Some points, one per row:
[-1.   1.6  0.5 -0.8  1.5 -0.1 -0.6  0.1]
[ 2.1 -0.5 -2.3 -0.5 -2.6 -1.5  0.2  0.7]
[ 0.9  1.5 -0.8  0.8 -1.3  0.7  0.3  0.3]
[-1.3 -0.9  0.8 -0.8  1.6 -0.8 -0.2 -0.4]
[-0.1  0.8  0.1  0.4  0.6  1.5  0.5 -0.5]
[-0.3  0.3 -0.2  0.   0.1 -1.1  0.6  0.6]
[-2.2  1.8  0.  -0.4  1.1 -2.5 -1.3 -0.4]
[-0.7  1.4 -0.6 -0.2 -0.6 -1.4 -0.2 -0.1]
[-0.3 -0.7 -1.  -0.5 -1.  -2.4 -0.5  0.2]
[-0.9  2.2  0.6  0.1 -0.7  0.6 -0.8 -0.1]
[ 0.4  0.   0.2 -0.2 -0.9  0.7 -0.2  0.1]
[-0.1  0.6 -0.5  0.2 -1.4  0.3  0.2 -0.5]
[-1.6  0.3  1.5 -1.5  1.2 -1.  -0.6  0.3]
[-0.8 -0.2  0.3 -1.   0.1 -1.4 -0.4 -0.3]
Here are 24 more points, each followed by its number:
[-0.8  2.2  1.5  0.7 -0.1  3.  -0.4 -0.1] 0
[ 0.9 -2.1  0.1 -1.5  0.7  0.9  0.2 -0.3] 1
[ 0.3 -1.  -1.  -0.6 -0.1 -3.9 -1.4 -0.2] 2
[ 0.8 -0.2  0.2 -0.5  0.9  2.2 -0.2 -0.3] 3
[ 0.1 -0.9 -0.2 -0.5  1.6  0.2  0.4  0.2] 4
[-1.1  2.1  0.1  0.4 -1.2  1.5  0.2  0.1] 5
[ 1.3 -1.7  0.8 -0.2  1.1  1.2  0.8 -0.5] 6
[-0.6  0.3  0.4 -0.6  0.8 -0.7 -1.5 -0.1] 7
[ 0.8  1.9 -0.7  1.2 -2.4  0.7  1.5  0.2] 8
[ 0.1 -0.4 -0.4 -0.7  1.1 -1.2  0.   0.4] 9
[ 0.6  1.   1.9  1.1  0.8  3.5  0.9 -0.8] 10
[-1.4  1.1  0.5 -0.1 -0.1  0.9 -0.1  0. ] 11
[ 0.4 -1.6  0.3 -0.5 -0.2 -0.3 -0.2 -0.5] 12
[ 1.6 -2.2 -0.3  0.4  0.5  1.1  0.7 -0.4] 13
[-1.4 -0.8  1.1 -1.5  2.9 -1.4 -0.6 -0.2] 14
[ 0.7 -1.4  0.2  0.4  0.5  1.2  0.4 -0.4] 15
[-0.6  1.9 -1.3  0.2 -2.  -3.2 -0.9  0. ] 16
[-2.2  1.5  0.  -0.8 -0.2 -2.1 -1.1  0. ] 17
[ 0.1 -0.6  1.5 -0.7  1.4  1.5  1.1  0. ] 18
[-0.1  0.4 -0.8  0.5 -1.4 -0.3 -0.5  0.4] 19
[-0.3 -0.6  1.2 -0.4  2.8  1.9 -0.5  0. ] 20
[-0.4  0.2  0.5 -0.1 -0.5  0.  -0.9  0. ] 21
[ 0.1  1.9 -0.1  2.  -1.2  1.   1.  -0.3] 22
[ 1.4 -1.1 -0.5  0.1 -1.4 -0.7  0.3 -0.1] 23
Which of these numbered points is nearest to each point below, ignoring the 3 directions in which the first points spread most? Its number follows each.
[-1.9  2.3  2.1  0.5  0.   1.7 -0.8 -0.2] > 0
[-0.4  1.4  0.   0.6  0.4 -0.7 -0.1  0.4] > 9
[-0.6  0.9  1.8 -0.3  0.9  1.7  0.5  0.3] > 18
[-0.8 -0.4 -0.5 -1.4  0.7 -1.9 -1.2 -0.8] > 1
[ 1.5 -1.8  0.7  0.2  1.2  1.6  1.3 -0.3] > 6
[-0.3 -0.4  1.   0.2  2.1  0.9  0.5  0.8] > 9
[-0.7  0.7  0.5  0.8 -0.5  1.  -0.2  0.2] > 19
[-0.9  3.   0.4  0.4 -2.   0.4  0.2  0.5] > 5
[ 1.  -2.2  0.4 -1.3  1.  -0.3  0.4  0.1] > 14
[ 0.5 -0.6 -0.8  0.2 -0.4 -0.9  0.3  0.2] > 15
[ 0.7 -2.1 -0.7 -0.7  1.3 -0.6 -0.4  0.2] > 20
[ 0.6 -1.   0.4 -0.2  1.6  0.1 -0.8 -0.1] > 2
[-0.4  0.2  1.   0.   0.3  0.4 -1.1  0.3] > 21
[-1.4  2.4  0.9 -0.2 -0.7  1.  -0.2  0. ] > 17
